Named moves (each a turn or a mirror), then the moves between two rows, first move first; the first pair answered
Q450 (before -> after):
[-42  14  29 -13  25  12  15  -2  15  29 -10   6   4  10  25  11 -13 -24
  18  20  36  23  25  -4   2]  ->  [-39  43   2 -28   1  11   7   9  -1  28 -17  13   0  22  19  11 -19  -4
   0  18  31  13  40  15   2]
[  9  12 -31  -3 -18  12 -13   6 -16   3   5   9   2   3  -8  -2   3  32
 -29 -14 -11 -19  -7   2 -13]  ->  [  2 -29  15  19  18  10  -7 -12   9   8  15  -4   6 -21   3  -3  16   0
   0 -14  -5   0 -29 -26 -14]
[-44  14  31  54   4  52   2 -36  46  -7   0  -5  -9 -21  15 -17   1 -26
  44  13  -2  16  -5 -14 -11]  ->  [-33  73 -32  21 -45  52  -9  -8  12 -10 -13  13 -13  10  -2 -15 -15  17
   1  16  -8 -11  26  27 -10]
Q726 (before -> after):
[ -4  -9   2  -9  19  -3   6 -11 -13  10  14  38   2   0  54  17 -22 -23
  26  35  17 -12  12   2  10]  ->  [ -4  18 -27  -8  -5   9  -3 -15 -20   7   8  41   3   5  50   3 -28  -6
   9  34  12 -14  14  21   7]
[ 1  3 -9 -5 -1 -3  3  4 -7 -2  0  9  1 10  1  4 -5  1 -7  3 -2  5  7  2
 -3]  ->  [ 1 -7  4 -7  4 -6  5  8 -5 -1  3  4  1 10  2  9  0 -5 -1  1  0  5  5 -3
 -3]
[-11  29  -2 -13  -3   1   8  17  -2  18  -5  17  -5  22   0   6 -12   8
  -6  11  20  -6  33  16   5]  ->  [ -6  14  14 -24   6 -12  12  26  -4  13   0  13  -6  18  -3  23 -11   3
  -2   3  14 -14  28   6  16]
[  0  -2  10  -1  19   1   8 -17   3  13  -4   2   0  11  17   7   0 -10
   4   7  10   8   7  -7   9]  ->  [  3  16 -14   0   0   8   1 -16  -5   9  -9   6   0  14  13  -2  -5   6
  -8   7   4   5  12   8   5]
Q994 (before -> after):
[ 35  -4  -3 -29 -18 -18   2  23 -13 -22  11  16 -33 -15  -7   5  16  28
  -9   4 -31 -36  -9  19  -7]  ->  [ 34   4 -14 -14 -22  -9  -7  12 -10 -26   5  17 -32 -20 -10 -13  14  34
 -11   3 -34 -29 -15  23 -12]
[-14   5  17  -3  11  -8   8  -6   8  27  -3   3  -5  12  10 -17 -10   2
  12   6  -6   9  27  -2 -17]  ->  [ -7 -10  29 -13  16 -17  13   2   3  22   0  -2  -7  11   8  -3  -7  -1
  16   0 -10   2  25 -10 -10]
[ -6  29   2  12   0   4  13   1  -2  27  13  26  14  14   4   2 -25 -14
   6  21   9  -8  36   2 -29]  ->  [  3   6  22  -6   9 -11  21  19  -6  19  19  24  12  14   2  25 -21 -16
  10  15   7 -22  31  -9 -17]
Then:
Each pair is 2 to 3 moves apart.
[-11  42 -11  13  -4  15   3  -3   1  14   3   6 -10   4  -5   2 -11 -10
  -5  22  -3   1  23  26 -13]  ->  [-14  36  -5  18   4  13   6  -6   4  17   6   4 -10   3  -1   0 -11 -17
   1  24   1   9  23  21 -14]
Q726, Q726, Q726
[ 20 -30  30   0  26   9   4  -4   6   2  -5 -20   1 -17 -21 -22   7 -10
  30  -5   5  -7 -28 -24 -16]  ->  [ 23   6 -18   6 -10  25 -12 -13  -6  -4 -20 -12   1 -12 -27 -46   1  18
   7  -5  -5 -11 -25   4 -27]
Q994, Q726
[ 30  26 -23 -19  -9 -10 -30  30   5  -9 -25  -5  22  13 -25  -6  -9  31
 -27 -24  -3   2 -26   7  -2]  ->  [ 10  14  -5  22  14  10 -31 -10  37   6 -23 -11  25  -8  -9 -35  -3   6
  -4 -13   5  37 -40  -4 -22]
Q450, Q726
[  3 -32  28   5  22  -3   1  -4  11  -5   0  -3   3  -7  -1   5   7 -10
   5  -2  -2  13 -16 -13   4]  ->  [ -7  19 -15  13  -2  19  -7 -17   4   6 -10   9   2   6  -1 -20  -6   6
 -10   8   1  21   5  17 -14]
Q994, Q726, Q994
[  6 -58  60   1  43 -27  14 -29  -1   2  31  -2 -12  -1 -30 -11  28 -22
  19  -6  -7  -8  -5 -31  25]  ->  [ 25   5 -23 -26 -23 -21 -13  -8 -42 -16  12  13 -11  25 -58 -21  13  35
 -33 -13 -29 -40  12  15  27]
Q450, Q994, Q994
[ -5  23 -35 -14 -20   3  -1  -3 -10   1   1  13   5   6 -11  -7  -9  14
  -5   1   3  -8  13  38  -2]  ->  [-11 -11 -11  21   5  15  -4 -33  18  -1   5  -3   9 -21  -3 -26   3  -6
  16   2   2  14 -17  19  -9]
Q450, Q726, Q450
[ -3 -24  24  -2  23 -12   6   5   6   3   1  -7  -3  -9   8  18   5 -17
   5   0   1  -4  -1 -18  14]  ->  [ -6   7   0 -19   1 -16   9  18  -9  11  -5   6  -5  15   2  22  -8  -1
 -12   7   5 -12  26   0  13]
Q450, Q726, Q450
[  6  14 -21   8   4   6  -3 -13   4 -14   3  -6 -12  -5   0 -10   0  22
 -20 -11 -22   0 -14  20  -3]  ->  [ -7  10 -11  20  17  10   5 -26  14   1   5  -6 -11  -5  11 -14   0   5
  -8  -4 -12  13 -11  17 -13]
Q450, Q994
[-18  63 -75  -3 -14  -2 -13   3 -50  -2  18 -12  10  36  19  -1  -8  29
 -11   1  21  10   5  20 -14]  ->  [-37   1   9  14  53 -14  18 -10 -16  22  37 -26  10  16  43  16   4 -31
  36   9  49  37  -5 -25 -15]
Q726, Q726
[ -6  32 -30  28  -7   6 -33 -17   3   5 -11   7  -3  29 -21 -18 -35  21
 -17  -8  -1   4   6  15 -48]  ->  [ 25  -9  -8   6  -7 -15 -41   7 -10 -25  -2  -7  -3  15 -33  14 -17  30
 -18 -33 -26 -26 -28  -8 -17]
Q726, Q994
[-13 -10 -12   4  19  -3 -12 -28  42   3  10 -20   8 -28   6 -37 -14 -18
  35 -20  -2  29   0 -12  19]  ->  [-10 -20  -3  -1  25 -10  -8 -20  39   1  11 -22   7 -31   5 -28 -10 -19
  37 -25  -4  23  -2 -18  25]
Q726, Q726, Q726
[-19 -17  20   5   5  -1  23  14   7   7   7   7  14   3  15   5  -7 -14
   9 -11  11  -9  20 -11  -4]  ->  [-21  -7  16   0  -1  -4  22  18   4   5   3   9  14   9  12   8 -11  -9
   6 -10   9 -12  26  -5  -3]
Q450, Q726, Q450
[-21   0  22 -10  18  -3  16  -7  -2  -2   7 -10  -2  17  23   4 -14  -2
  -6   3  14  23  -8 -22  -5]  ->  [-22  12  12 -18  10  -4  19  -2  -6   1   4  -3  -5  25  20   7 -17   4
 -12   3  15  18   4 -14  -7]
Q450, Q726, Q726
[  9  30 -53  32  -5  -7 -14  10  21 -26 -16  18  16  17 -14 -23 -10  25
 -24  25 -27  -4   4  44 -23]  ->  [ 18  10 -46  43  -4  -4 -24   1  25 -37 -15   9  20   0 -15 -26   0  23
 -17  16 -38  -2 -21  32 -19]
Q450, Q726
[ 33 -36  29 -22  -6 -17   9  12  32 -21  -5 -10   0 -15  -1  50  14  -1
   5 -34 -15 -17 -27 -10  27]  ->  [ 36  -3 -21  -3 -40   7 -19  -7  26 -34 -23  -8   2 -20 -12  13  13  26
 -15 -33 -31 -15 -35  15  16]
Q994, Q450
[ -5 -33  45  -9  37 -17   0  -4  27  10  11  18   0 -13   6   2   0 -16
  15   2   2   0   5 -10  -3]  ->  [  1 -30  26  15  25  -1 -20 -24  33  -1   4  11   2 -26   2 -23   6  -5
  12  -3 -11   6 -16  -5  -7]
Q994, Q994
[ -3 -40  30 -14  40 -14  -6  15  19 -34  16 -21   7 -11  11  22  10   1
 -15 -18 -16 -17 -29 -34  10]  ->  [-18   3 -19  30  15  29 -27 -29  33 -28   0 -17   9 -18  14 -39   3  12
 -24  -3 -18  10 -31  -7 -21]
Q994, Q994
[ -7  16 -40   3 -10   7 -30 -25  -3 -17 -33   9  15 -19  37 -16  12  23
 -14  16 -18 -26   7  39 -18]  ->  [ -2 -21 -13  16   9   3 -32 -35  11 -27 -24  -6  18 -40  37 -15  26   7
   5   6 -24 -22 -23  15 -12]
Q450, Q726, Q450
[-26  46 -10 -20  -7   0  24  -4  -9  14   1  29  27  29  -9   9  -5  13
 -21  16   4  -6  50  42  -9]  ->  [-31  46  -7 -12   1   4  29 -14  -3  18   5  28  26  26  -5   7  -5   6
 -15  20   8   2  51  40 -12]
Q726, Q726, Q726
[-18  -8 -13  17 -19  18 -11  17   3   5 -19  29  30 -34   0   5  32  -3
 -11 -21 -12   0 -27 -19 -33]  ->  [-22 -14   0  18  -8  15  -7  15   9   9 -18  28  30 -34   7   9  32 -13
  -4 -18  -8   5 -23 -26 -31]
Q450, Q726, Q726
[-10  17   7 -13  34 -16  23   9   7  26   4  12 -10  18  23   4  -9 -26
   4  25  29   0  26  19   7]  ->  [ -3  46 -38   0   2   4   2  -4   2  11  -8  14  -8  14  12 -23 -11   1
 -15  21  15  -2  17  41   0]
Q726, Q450, Q726
[ 21  -5  -9  -9  -4  14   3 -19  -8  -2 -10  11 -12   4 -16  -5  -3  -1
   6  -5  -8 -10 -24  -3  12]  ->  [ 17 -14   8 -12   7   9  15 -14  -6   5  -3   8 -11   6 -10   6  -3 -10
  16  -4  -1  -6 -19 -10  14]
Q726, Q450, Q726
[ -5 -54  25 -25   7   5   8 -17 -16  22  30   4  -4  15  39  30 -15 -14
  22 -41   5 -20  10 -16  27]  ->  [ 11 -24 -26 -30 -32  14 -15 -12 -35   0  17   7  -6  17  17  16 -17  24
  -4 -47 -18 -39   2   8  30]
Q994, Q450
[  6 -11 -13  23 -13  17 -37 -28   8 -25   0   0   0 -20  -2 -15  15   6
  -5 -14 -16  -8 -43  -2  -3]  ->  [  3 -23   2  24  -2  13 -31 -29  15 -21   4  -3   0 -25   1 -13  17  -6
   6 -13 -11  -2 -45 -11  -3]
Q726, Q726
[-49  -7  76  18  35 -11   7  17 -16  20 -19  -8 -14   3  17  -5   1  -8
  30  27  25  -7  -1 -17  17]  ->  [-13  -2  39 -13  -6 -20 -19  44 -48 -18 -25 -11 -17   6 -12   9   5  40
  -1   0  -7 -51 -16  -4  38]
Q450, Q994, Q994
[ -1  29 -42  11 -12  17 -27 -27  -4 -24   1   4   3 -27 -16 -35 -25  19
 -12  11  -8 -22 -28  33 -28]  ->  [-21  46 -19 -25   4 -10  11   7 -14  14   9  23  -2  10  -3   3 -40   0
 -11  29  25 -24  31  36 -25]
Q994, Q994
[-12  27 -15 -28   4 -18  13  21 -17   2  -9   4   4  24  -8  21 -12  12
 -19   8  11 -13  35  19   3]  ->  [ -4 -28  32 -16  36 -30  17  17  -1  -7   2 -14   5  -2  -2  31   6 -11
   9  -3  10 -10   1 -15  17]
Q994, Q450
[-23  24   7  25   7  29   1  -8  16   6   7   4 -11  -2  14 -17  -8 -19
  19   2  21  -2  -1  34 -14]  ->  [-19   6  32  -2  20   6  17  18   6   6  17   6 -17   5  13  17  -5 -25
  24  -4  24 -18   6  20   3]
Q994, Q994
[ -5 -35  45 -15  42 -15  21  17   6   8  10  -3  -5  12  -4  37   0 -37
  12   0  17   9  11 -24  19]  ->  [ 21 -13   1 -41   1 -21  -2  43 -22 -18   3   0  -7  21 -24  40  -2   8
 -20 -16  -7 -27   8  -3  33]
Q450, Q994
